The rows of R fall into a few groups, and each row is roughly a mix of its group's hidden directions.
R, 134 rows:
[[ -2  -6  12 -13  -8 -29  29 -11  -9  16 -11 -11]
 [  2  -8  14 -11  -9 -19  34 -12 -14  15 -16  -7]
 [  7   2  22  21   7 -17 -11  24  -9 -12  14  21]
 [-21  -9 -22 -27 -12  22 -16   7   7   6  -3  10]
 [-24 -16 -18 -14  14  16   8 -13   2  21  17  -7]
 [ 19  -2   1   2   6   6 -38  24  -3  13  -1 -16]
 [ -6 -10  -4   5   8 -26  33 -23  -8   2 -11 -10]
 [-19   3  -3 -19  12  -4   4 -18  -4 -23  25  21]
 [  5   7   1 -21  -2  10 -40  16   0  18   3   2]
 [-14   0   2 -21  19 -14  -5 -17   0 -12  20  28]
 [ -4 -18 -25 -28 -12  24  -9  11  13  -3   2  -4]
 [-11  -4  -6   8   4   0  36 -15   0  21  -3 -25]
 [ 18  -2   3  15 -22  11   7  17   5  21 -22 -19]
 [ -6 -23 -24 -23  -7  20 -15  -6  17  -1  14  -6]
 [ -1 -12  14 -15 -12 -24  30  -3 -18  13 -10  -5]
 [  2   6 -27 -10   9  20   9 -20  17  12  22  -9]
 [ 18  -4 -17  18 -14  14   9  16   2  13 -13 -29]
 [  1 -11  12 -15  -8 -27  30 -12 -12  11 -11  -9]
 [-20   4   8 -22  11 -11  -3 -19   0 -12  19  28]
 [  3  -8  20  -8  -9 -28  29 -13 -10  11  -9 -11]
 [ -1   1 -22   6   6  26 -30  12   6 -14  12  12]
 [-15  -8 -29 -27  15   6  15 -12   2  14  -3 -15]
 [ -6  -2  -1  -1   1   5 -40   5  -6 -26  18  -9]
 [ -7   3 -24   7   9  23 -28   6  13 -17  11  11]
 [ -9  -6 -14  -7  10  -1 -34   0   4 -24  24  -3]
 [-22   4   9 -17  14  -9 -13 -15  -4 -18  18  26]
 [  3   6 -22   5  15  22 -32   6  16 -16   2   8]
 [ 12  -7 -23 -11 -14  26 -15   7  26  -6  11   6]
 [-12 -22 -20 -17 -15  18 -29  11   8  -2   1  -2]
 [ -3  -3  16  -9 -14 -23  35  -8  -7  10 -12 -12]
 [ 14  13  27  31   1 -15  16   2 -12  -1  -8  -9]
 [-16   0  23 -11  14 -15  -3 -17  -9 -22  13  22]
 [-13  -8 -27  -5   0   5  26 -13  13  22 -14 -12]
 [  5  -7  12 -16  -7 -22  35 -10 -11  14  -8 -11]
 [ -2  -9  13 -13  -3 -29  31 -10 -10  19  -3  -5]
 [-17  -1 -11  -4  -1  16 -29  15  -7 -22  24   2]
 [ -6   7 -22   6   4   6  22 -22   5  20   2 -28]
 [ -7   0 -27 -23  16   9  25 -14   6  15   0 -12]
 [-12 -11 -10  -2   1   6 -35  10  -7 -23  23   4]
 [-17  -1  11 -21  12 -15  -7 -18  -6 -12  19  26]
 [  1   6 -30 -22 -13  19 -22   7  10  -9  10  -7]
 [ 18   7   8   9  -2   6  32  -9   5  20 -27   3]
 [-10  -3  -9 -12  14   6 -36  11  -2 -26  16   1]
 [  2 -10  14   1   0  -3  35 -12   4 -18  -4  28]
 [-15   1  17 -15  10 -12  -6 -15  -2 -16  25  27]
 [ -2   7   8   2   2  -8  34  -7   5  27 -25   6]
 [ -7   9 -33 -18   9   1   7 -25   9   7  14 -12]
 [  9   8  13   2   4  -8  35  -5   5  26 -22   5]
 [ 10   6  16   8  -2  -8  32  -5   4  23 -26   4]
 [  4  -9 -20 -21  -6  26 -17 -14  16  -3  19 -11]
 [ -1  -9 -25 -14  -7  29 -19   0  16   1  20  -7]
 [ -5  -2  21 -11 -13 -25  29  -6 -12  10 -13 -14]
 [-12 -10  15  14 -17 -14  32 -16   0  -1 -14  14]
 [ 25  -7   5   2   7   9 -27  24 -12   5 -12 -19]
 [ 10   7  10   9  -3  -3  34 -12   6  24 -24   1]
 [ -3   9 -21   3  15  23 -27  10  16 -16  12   9]
 [ 11  -2  23   5  -6  -9 -27  23 -11 -20  -9  14]
 [ -9 -20 -36 -29   1   7  -1   8  13   0  -3  -1]
 [-24   2 -34 -11   7  -1  12 -13   1  19   2 -16]
 [ 22  -4  -6  25  -7  15   9  19   3   3 -23 -21]
 [ -4  -1   2   1  12 -10 -46  10  -5  14 -12  -1]
 [-17 -11 -10 -11   1   1 -34   7 -13 -21  19  -2]
 [-22   3  14 -16   2  -4  -9 -13  -1 -18  15  33]
 [  3  25  19  25   4 -26   6   9 -19  -5  -3   6]
 [ -2  -8  14  -3 -15  -1  38 -14   3 -11   3  23]
 [ -1   6 -15  15   3  31 -30  11   6 -11   3  13]
 [  0  -6  12 -19  -7 -15  37  -2 -17  14  -8  -5]
 [ -1  -9  12  -6 -14 -22  37 -12  -9  15  -5  -8]
 [ 19  -6  -6  19 -15   8   7  15  -3  15 -16 -31]
 [ 21  -5  -6   4   9  10 -27  24  -9   7 -18 -20]
 [-10  19  25  22   5 -24  15  -2 -18   4   1  13]
 [  7  -2   2   9 -14  18 -37  25  -9   3   2 -13]
 [  0  -2  19 -11  -7 -16  40 -10 -10  12  -7  -9]
 [ -4   0 -18  -5   4  17  28 -21  12  22  -3 -18]
 [ -9  -1  -4  -7  10   4 -35   9  -1 -26  24  -4]
 [  2   3   7   0  -6 -11  37 -11   0  27 -21   0]
 [ -3   9 -28  -6   3  15  25 -18  13  19  -1 -15]
 [  8  -3  -7  11   3   6 -42  21   1   7  17  -8]
 [ 16   1 -13  23  -8  10   7  15   6  13 -20 -29]
 [-16   3   8 -24  15 -11  -9 -15   2  -8  14  32]
 [  8   9  22  35  15 -19  -1   8 -18   2  -1  -4]
 [ 13   4  12   4  -4 -13  34  -5   6  22 -24   2]
 [ -9 -14   8  -7  -5 -19  33 -23  -6  -1  -9  20]
 [ -7   8  28  30   6 -18  12   6 -16   9  -7  10]
 [ -5   8 -14  10  15  21 -33   9  14 -15   6  12]
 [-15  -3 -15 -10  14  17  28 -13   1  22  12 -14]
 [-17  11   8  12 -12  -9 -12  33 -13  -4  -1  25]
 [  5   2 -12  20 -22   7  11   8   3  19 -18 -29]
 [-13  -5 -14 -13   8   5 -32  10  -4 -23  23  -2]
 [-12 -16 -27 -29  -1  17   0 -14  14   6   8  -7]
 [-16   3   7 -11  -2 -16  25 -24  11   1  12  25]
 [  3  -5  -6  -7 -10  10 -43  19  -6  15   6   0]
 [-26   0 -22  -8  -8   4  20 -17   5  23 -15 -11]
 [ -4   0   6  -8   3 -12  41 -22   8  -8   7  16]
 [  9   9 -11   6  16  16 -35  12  15 -16  13   4]
 [ -6   3   3   2  11 -21  40 -24   5   0  -5  -4]
 [  0  -5 -19 -10  15  11  20 -26   7  17   0 -24]
 [ 12   0   9   6 -10  -9  32 -11   0  22 -28   0]
 [ -1   7 -20  12   2  23 -30   7  17 -21   8   3]
 [ 18  -3 -15  21  -3   1  21   8   9  16 -20 -24]
 [ -6  -5  16 -11 -18 -24  31  -2 -14  11 -10 -12]
 [  0   9 -14   9  13  14 -39   5  16 -15   9   2]
 [ -9   1   7  -2   5 -25  35 -25   9   6   1  10]
 [  0   1  22 -11 -16 -21  27   0 -14  12 -16 -16]
 [  3  -3  24  -2 -13 -23  29  -9 -11  15  -9 -12]
 [  3   5  21  25  11 -28  16   3 -18   2 -14  -7]
 [-11   3  19 -18  16  -8  -2 -14  -5 -23  17  26]
 [  0  -6  18 -11  -6 -26  33  -5 -12  18  -3  -6]
 [ -6  -4   3   4   8 -12  42 -21  -2 -17  -4   6]
 [  4 -24 -11 -16 -14  28 -18  -7  19  -2   8  -8]
 [ 14   2  10  10  -3 -10  32 -15   6  26 -18   2]
 [-17  -6   4 -20  10 -11  -8 -16  -8 -16  23  27]
 [-10  -5 -16 -11   4   9 -30   5   0 -31  19  -6]
 [-19  -2  15 -19  11 -16 -11 -17 -11 -14  15  24]
 [-10   4 -34 -21   8  16  12 -11   7  15   3 -16]
 [ -1  10 -27 -19   8   3  17 -30  13   7   8 -10]
 [  6   7   8   3  -3  -7  40  -7   8  22 -21   2]
 [-13 -12 -16  -2  10   3  30 -20   7  22   0 -18]
 [  8  23  13  23  14 -18  26  -8  -7   9 -11   2]
 [ -4  -5  13 -19  19 -10   9 -15  -3 -22  14  29]
 [-14  -3  12 -21  10 -18   0 -19   0  -4  11  34]
 [ -1   7  24  13 -14 -11 -19  25 -15 -14  -7  16]
 [ 15 -10  -7  21  -3  -1   1  13  -2  16 -34 -20]
 [  2   8 -12   8  21  19 -32   8  16 -14  11  11]
 [ -7  12 -21  -9  -6  12  24 -27  13  15   1 -14]
 [ -1 -11 -16  -1   1  23  20 -21  18  21   2 -17]
 [-15  -5   6   5   4 -19  34 -25   1 -13  -1  15]
 [ -5 -10 -15  -6   3  10 -36  10  -8 -21  22   3]
 [  0  -3 -17 -11  -5  21  25 -23  22  15  -1  -7]
 [ -7 -14 -22 -20 -21  27  -4  -2  22   2   8   0]
 [-23 -15 -17 -25  -9  23  -9  -4  10   7  14  13]
 [-11  -1  18 -21  19 -18   2 -19  -8 -14  13  22]
 [ -7  -6 -21 -12  11  23  15 -14   3  18  11 -25]
 [-10  22   9  24   8 -33   9  -8 -13   5  -1  10]]

Here is one row of each group, with its name. Which group are the others in?
[ -4  -9  -7  -6  -1   8 -34   5 -11 -29  20  -7]
<93>
[-15  -6  13  12 -15 -14  34 -20   3  -5  -5  16]
<90>
[ -1   3 -29 -35   1  21 -12  -2  10  -4   8   0]
<110>

[ -8   6  13   7 -12 -17 -23  28 -16 -15  -5  16]
<110>
[-21  -6 -18 -13  14   2  25 -18   1  24  -9  -6]
<110>
[  7   2 -17  13  11  23 -31   9  12 -13  10  15]
<93>
[ -4   1 -28 -18  -1  16  18 -24  20  13   1  -5]
<110>
[ -2 -12 -29 -18   3  22 -10   1  20   3  21   8]
<110>
[ 20  -1  -2  21 -12   7  13  14   5  17 -22 -25]
<90>
[  7  -7 -15  -2  21   5  31  -8  -2 -31  -2   8]
<90>
[ -2   8 -18  12  12  32 -22   8  12 -12   6  16]
<93>
[ -5 -17 -15 -17 -21  33  -5   2  21   5   2   3]
<110>
[ -2  -6  21  -7 -12 -33  21 -10 -11  12  -8 -15]
<93>
[ -8 -11 -19 -10   5  17  23 -22  19  20   6  -5]
<110>
